(in the rows, 128 means zero)
Each named move below is a turn or a mirror, shown by a few rows before and after it. Which moves, in which order, take the first row of each later pair to the second? The first pair is answered.
A (before |-> after):
[111  73 122 161 134 152 124 100 152 117 181 116 156 119 111 193 135 100
  93 181 114] |-> [107  79 140 151 146 165 127  95 136 125 168 136 169 122 107 177 150  96
  82 183 116]
[154 157  77 128  81 141 111 173 130 131 119 124  92  96 135 109 108 188
 138 159 121] |-> [137 174 127 101 114 168 126 159  97 146  92 177 134 103 128  87 137 171
 119 161 129]
[165  99 137 112 162 122 126 104  84 138 133 137 172 175 106  98 131  90
 131 136 100] |-> [182  88  96 137 139 105 112 118 117 118 161  91 133 165 120 121 105  99
 145 126  93]
D (before |-> after):
[101 162 126  99 138 128 102 129 125 134 143 127 103 122 133 119 137 160
 113 117 152] |-> [109 119 137 142 158 151 120 116 132 142 159 151 147 107 115 151 153 124
 124 140 122]
[129 152 120 122 112 146 118 145 119 149  94 153 136 122 144 100 124 130
 150 113 128] |-> [133 135 125 135 119 155 122 139 118 153  99 164 160 115 138 112 130 111
 153 123 114]
[109 123 175 127 184 140 132  77 121 127 134 135 129 126 100 133 186 134
  48 165 115] |-> [103 157 170  92 170 121 118  90 118 117 121 117  91 140 112 110 176 159
  44 143 140]
R (before |-> after):
[149 105 124 145 114 108 141 126 125 112 136  74 113 124 109 154 127 136
 119 115 134] |-> [165 113 120 154 109 121 143 136 102 130  92 116 140 114 120 123 129 123
 141  89 126]
[111 154 145  82 138 127 125 119  98 126 109 119 115 153 118 105 138 129
  98 137 146] |-> [117 153 145  83 136 126 130 117  94 118 105 117 118 156 116 106 135 126
  93 133 145]
[ 86 167 149 115 164 154 132 146 104 161  89 203 146 132 130  75 158 131
 139 153 146] |-> [ 61 160 161 103 173 136 124 127 142 133 160 131 106 145 116 130 162 154
 102 199 169]
[131 128  98 148  91 127 121 147 131 141 119 149 113 107 158 123 111 112
 164  87 123] |-> [104 138 100 146  99 129 113 144 154 134 151 129  97 110 157 135 110 136
 152 119 138]
W (before |-> after):
[143 105 129 147 126 146 145  87 120 104 170 144 126 140 144 135 140 137
 118 172 116] |-> [141 116 117 158 120 162 142  98 119 121 151 174 136 127 153 120 131 140
 140 166 116]
[117 140 123 131 148 146 113 152 150 125 126 131 111 105 147 115 137 139
 131 138 140] |-> [121 138 124 120 151 140 119 148 150 120 135 118 105 112 138 123 140 143
 117 140 144]
[186 105 101 123 109  83 143 142  87 112  98 123 133 147 129 103 103  93
 142  62  81] |-> [182 121 102 111 107  82 140 144  86 116  91 120 119 149 134  90 101 105
 140  57  93]
[160  89  83 147 107  95 132 128 142  91 154  58  81 126 136 170 105 115
 128 139 102] |-> [168  95  64 184  96 120 124 143 140 118 124 108 107 103 156 150  96 105
 169 136  86]
Then:
Between the rows of a pair lie two moves.
[163 132 125 110 158 145 154  75 112 141  36 169 214 165 138  85 131  93
 170  88 116] |-> [150 159 144  41 158 102 147  66 109 107  57 101 158 205 129  89 132 129
 119  76 151]
D then W
[ 97 155 131 125 131 135 108 137 144 145 129 128  94 124 142  97 124 166
 130 154 147] |-> [152  93 148 120 146  99 134 122 117 112 139  95 115 145 108 132 140 119
 104 113 109]
W then R
[128 138 138 137 132 114 136 120 168 115 146  86 102 133 107 134 120 133
 107 160 146] |-> [129 127 162 146 153 132 148 107 149 133 136 129 149 129  96 136 141 110
 106 166 129]
A then W
[112 138 172 167 145 109  98 114 110 187 139 135 107 127 141 124 142 101
 106 132 140] |-> [140 116 155 177 134  93 102 120 114 172 148 110  97 125 136 139 126  93
 108 116 127]
A then R
[132 115 127 126 142 152 132 103 125 134 129 135 152 137 109 141 125 110
 117 135 106] |-> [142 116 110 141 126 151 122 114 129 132 119 133 143 128 121 134 115 109
 136 119  99]
A then R
[112 126 142  90 133 112 115 100 129  92 161  93 100 137 149 153 121 144
 117 126 137] |-> [144  86 143 122 137 126 135 101 101 108 128 140 159 124 140 148 130  93
 139 105  94]
D then R
[142  87 140 143 125 112 152 111 134 113 143 102 127 142 101 175 129 106
 115 128 106] |-> [129 152 120 133  99 138 131 139 118 148  81 163 121 121 139 101 110 131
 159 110 130]
W then W
[ 78 108 151 136 167 139 124 116 190 138 183 150 158 124 124 173 145 131
 113 193 125] |-> [127  95 128 162 149 147 129 140 145 161 109 210 193 104 134 127 136  92
 159 131  90]
R then W
[166 117 128 108 114  95 133 138 108 107 112 102 109 128 133 114 136 120
 124  77 112] |-> [167  89 136 129 130 115 147 124 104 114 120 122 150 122 120 128 152  91
 127  98  95]
D then A
[145 117 100 134 111  73 105 127 124 130 127  75 107 130 134 160 103 131
 161  75 129] |-> [145 104 102 172 117 102 117 127 120 155 111 126 153 114 135 154 110 104
 186  88 105]
R then D
[ 44 194 116 100 114 168 114 126 154 155 104 158 104 128 144 100 144 169
 111 160 153] |-> [ 43 173 138 117 135 184 125 111 154 162 122 167 133 126 127 116 164 154
  99 182 142]
D then W
[ 99 138 138 156 134 177 119 131 145 154 116 187 168 119 153 112 124 131
 158 158 115] |-> [138  73 156 139 147 125 143 110 142  99 169 107 156 148 112 173 140 105
 109 139  93]
R then R
[132 138 150  92 133 133 134 106  96 116  90 176 142 123 113  94 129 119
 124 110 119] |-> [ 91 139 149 114 148 161 130 100 131 128 121 184 146 111 119 112 137 135
 125 161 126]
R then D
[121 121 105 134  94 135 110 164 110 130 143 119 119 152 121 137 128 102
 168 121 117] |-> [120 113 108 141 106 148 119 163 111 130 148 126 133 151 120 145 133  97
 167 125 109]
W then D
[115  86 172 141 164 140 160  88 108 124 161 115 148 150  96 165 144 118
  98 163 104] |-> [123 132 161 131 149 159 153 113  73 154  79 183 166 136 120  94 133 116
 140 123 108]
R then W
[165 107  94 178 102 131 129 163 155 121 108 147 114  92 107 138 122 113
 183 105  70] |-> [139 174 128 105 104 128 123 162 117 130  62 176  94 120 115  81 132 136
 160  80 110]
A then D
[161  54 124 131 133  80 135 115 132 121 185  64 102 130 114 203 187 113
  92 131 113] |-> [203  61  88 149 107  94 133 145  88 151 100 136 136 105 135 143 174  77
 156  73  84]
R then A
